Each named turn below is shown by a few rows before and after it. Which turns, in which order, take the first row of each later pair to the second? The first pair is answered.
L:
[-3.57 -0.36  0.92 -0.40 -1.29 -0.11 -0.40 -1.53 -0.36  0.15  2.39  0.03
 -0.11 -0.06  2.84 -1.68  0.98 -1.08]  ->  [-2.91 -0.15 -0.25  0.87 -1.58 -0.63 -0.35 -1.26 -0.57 -1.79  1.72 -0.45
 -1.17 -0.60  1.86 -2.62  0.78  1.06]
[-0.06 -0.82  3.97 -1.60 -0.03  0.67 -0.51 -1.41  0.58  2.78  0.77  1.84
  2.33  1.88  2.41  2.10 -0.03 -3.75]  ->  [-0.43 -0.01  3.38 -1.24 -2.98  2.02 -2.39 -0.49  1.57  1.29  1.22  1.12
  0.70  2.17  4.83 -1.34  1.18 -0.47]
[ 0.32 -0.71  0.37 -0.13  1.95 -0.39  0.86  0.70 -0.98  0.55  0.83 -0.76
 -0.21 -0.82 -1.59 -0.37  0.76 -0.46]  ->  [ 0.37 -0.67  0.72 -1.26  1.04  0.26  0.89  0.70 -1.08  1.21  1.63 -0.65
  0.37 -0.64 -0.74 -0.27  1.12 -0.90]
Z:
[-3.16  1.44  1.87 -2.68 -2.57  0.47 -1.10 -0.70  1.57 -2.40  3.38  3.98
  0.95  3.28  3.46 -2.97  0.72  2.86]  ->  [-0.33 -1.09 -2.64 -4.09 -1.64  2.28 -0.76 -0.24 -1.23 -0.94  2.96  1.98
 -1.84  1.83  4.26 -3.42  4.93 -0.32]
[-2.19  0.57  2.77  0.57  1.06 -1.80  2.02 -1.16  0.96 -0.96  1.19  1.87
  1.48 -0.50 -1.21  1.04 -1.74  0.11]  ->  [-3.14  0.06  2.57 -0.50 -1.48 -0.85  1.83 -0.38  0.92 -0.30  2.32  0.49
 -0.59  0.18  2.08 -1.26  0.00  1.09]
[-0.09  5.66 -2.98  1.92 -4.89  3.27 -2.95 -2.99  1.56 -0.96 -4.84  0.63
 -0.50  4.01  0.31 -0.74  1.29  0.95]  ->  [ 0.69  5.04 -4.24  1.69 -4.29  3.53 -2.94 -2.95  0.39 -0.74 -4.79  0.10
 -1.28  2.90  0.05 -1.11  2.47 -0.13]
[-0.98  0.40  1.76  2.65 -1.41 -1.86  0.36 -1.21  2.10 -3.33 -1.65  1.67
  0.57 -1.17  1.30 -0.30 -2.02  2.70]  ->  [-0.74 -0.87  1.06  1.56 -3.01 -0.25 -0.17 -0.58  1.36 -1.98 -0.86  0.36
 -2.12 -1.06  3.91 -2.47  0.27  2.73]
R:
[-2.24 -0.32  2.14  0.63 -0.73 -2.06  1.38 -0.60  0.05  1.53  0.43 -1.03
  0.63  3.39  0.95  1.55 -2.40 -3.85]  ->  [-1.61 -0.15  1.61  0.78 -2.22 -1.79  0.69 -0.48  0.37  1.13  0.23 -1.63
 -0.23  4.42  2.62  0.17 -1.92 -2.78]
[ 1.00 -0.36 -2.88  0.55 -0.12  0.72 -1.63  0.50  1.40 -2.83 -2.35  0.67
 -1.11 -0.18 -1.29 -0.65 -0.44  0.85]  ->  [ 1.09 -0.22 -2.56 -0.09  2.03  0.43 -0.55  0.48  1.31 -2.36 -2.27  1.48
  0.14 -1.42 -2.72  0.76 -1.20 -0.27]
[ 1.89  3.47 -2.82 -2.84  2.12  1.59 -4.50 -1.32 -4.04  1.44  0.16  0.90
  4.27 -1.19  0.04 -0.67 -0.14 -2.13]  ->  [ 2.26  3.34 -3.14 -2.95  0.23  2.50 -5.35 -1.24 -3.68  1.11  0.33  0.38
  3.15 -0.33  2.14 -2.62  0.57 -1.03]
Now pairs of rows:
Between the rows of a pair lie two turns.
[-2.65  2.71  1.65 -0.88 -0.90  0.32 -0.41  0.17  1.88  2.47 -1.36 -0.31
  4.31  4.51  3.57  2.82  0.54 -1.93]  ->  [ 0.26  1.51 -3.07 -0.40 -2.54  2.12 -2.02  1.21  0.33  0.95 -2.14 -2.51
  0.32  3.26  5.23 -0.99  4.23 -0.90]
L, Z
[ 0.01 -1.39  0.05  3.20  0.88 -3.03  2.44 -0.25 -0.20 -1.77  1.29 -0.54
 -3.29 -0.62 -1.87 -1.15 -1.09  4.42]  ->  [-2.11 -1.48  2.77  1.50  1.07 -3.81  3.50 -0.97  0.23  0.48  2.77 -0.56
 -1.55  0.51 -0.54  0.37 -2.43  2.33]
L, Z
[ 1.61  0.82 -1.46  2.71  1.04 -1.81 -2.01  0.53  1.78 -4.20 -2.50  1.22
 -0.91 -0.55 -3.47 -0.78 -0.41  1.64]  ->  [ 0.16  0.10 -1.26  1.89 -2.09 -0.56 -2.48  1.31  2.19 -2.97 -0.12 -0.36
 -2.73  0.72  1.11 -3.87  1.15  2.91]
Z, Z
[ 2.03 -0.77 -1.51  0.49  3.81  0.97 -1.64 -1.45  0.35 -0.24 -4.15  1.52
  4.00 -0.80 -2.15  4.11  0.52 -5.78]  ->  [ 0.50  1.06 -1.82 -0.79 -2.18  4.99 -5.36  0.60  2.31  0.43 -2.06  0.94
  2.96  0.78  4.65 -0.87  2.71 -2.81]
L, L
[-0.41  0.49 -1.78  1.55  3.12 -3.90  1.48  0.67 -0.49 -1.23 -2.45 -2.26
 -0.93 -0.24  1.51 -0.64 -2.34  0.96]  ->  [-1.07  0.54 -1.04  1.00  1.35 -3.28  1.25  0.90  0.43 -0.82 -1.64 -2.74
 -1.49  0.54  3.06 -2.08 -1.72  1.47]
Z, Z
[ 0.21  1.58 -0.93  3.01  0.54 -1.60 -0.41  0.15 -0.29 -1.27 -0.07 -0.36
 -1.13 -3.98 -1.65 -4.09 -2.08  4.60]  ->  [-2.43  1.70  2.48  2.68  0.86 -2.69  1.40 -0.68  0.65  0.10  1.68  0.04
  0.39 -2.08 -1.44 -2.56 -3.86  3.79]
L, Z
[ 5.57 -0.50 -2.30  1.96 -0.30  1.79 -2.05  2.95 -1.37 -0.74 -0.19 -0.14
 -0.28 -3.56 -1.45  2.06  3.13 -0.59]  ->  [ 1.58  2.35  3.08  2.83 -1.94 -0.14 -2.30  2.29  2.33 -2.35  1.18  2.23
  2.13 -1.43 -0.80  1.88 -1.48  3.94]
Z, Z
[-0.52  3.65  0.13  0.92 -1.86  0.27 -1.56  0.53  1.04 -3.45  0.80  2.43
  0.09 -0.61  0.92 -3.89  0.04  3.21]  ->  [-0.16  2.03  0.44  0.95  3.05 -2.48  1.51 -1.18 -0.65 -2.38 -0.24  2.55
  1.69 -1.36 -3.70  1.03 -1.40 -1.02]
L, L
[ 1.26 -0.13  1.60  3.34 -0.35 -1.86  1.72 -2.91  1.25 -0.11 -3.94 -2.18
  1.88  4.91  1.26  2.25 -0.31 -4.30]  ->  [ 0.11  0.43  2.36  3.33 -2.64 -1.38  0.47 -2.54  2.52 -0.51 -2.61 -2.31
  1.00  5.89  4.01  0.30  0.03 -2.28]
Z, L
[ 0.93 -2.29 -3.37  0.44  4.17  1.33  2.78 -3.96  1.06 -1.53  0.82 -2.49
 -1.57 -0.76 -0.71  0.36  2.82 -0.52]  ->  [-0.48 -0.63 -0.57 -0.20  5.40  0.62  3.16 -4.69  2.07 -1.03  0.90 -0.79
  1.27  0.08 -2.02  2.58  0.61 -1.22]
L, Z
[ 0.55 -2.72 -3.78  3.79  0.09 -3.81  0.67 -3.20  0.76 -3.79 -4.16 -2.30
 -2.63  1.18 -1.72  0.19 -0.14  1.82]  ->  [-1.44 -2.75 -0.56 -1.29  1.13 -1.98  1.48 -3.52  0.29  2.91 -2.08 -1.70
  1.30  3.28  1.69  4.47 -0.34 -5.51]
L, L
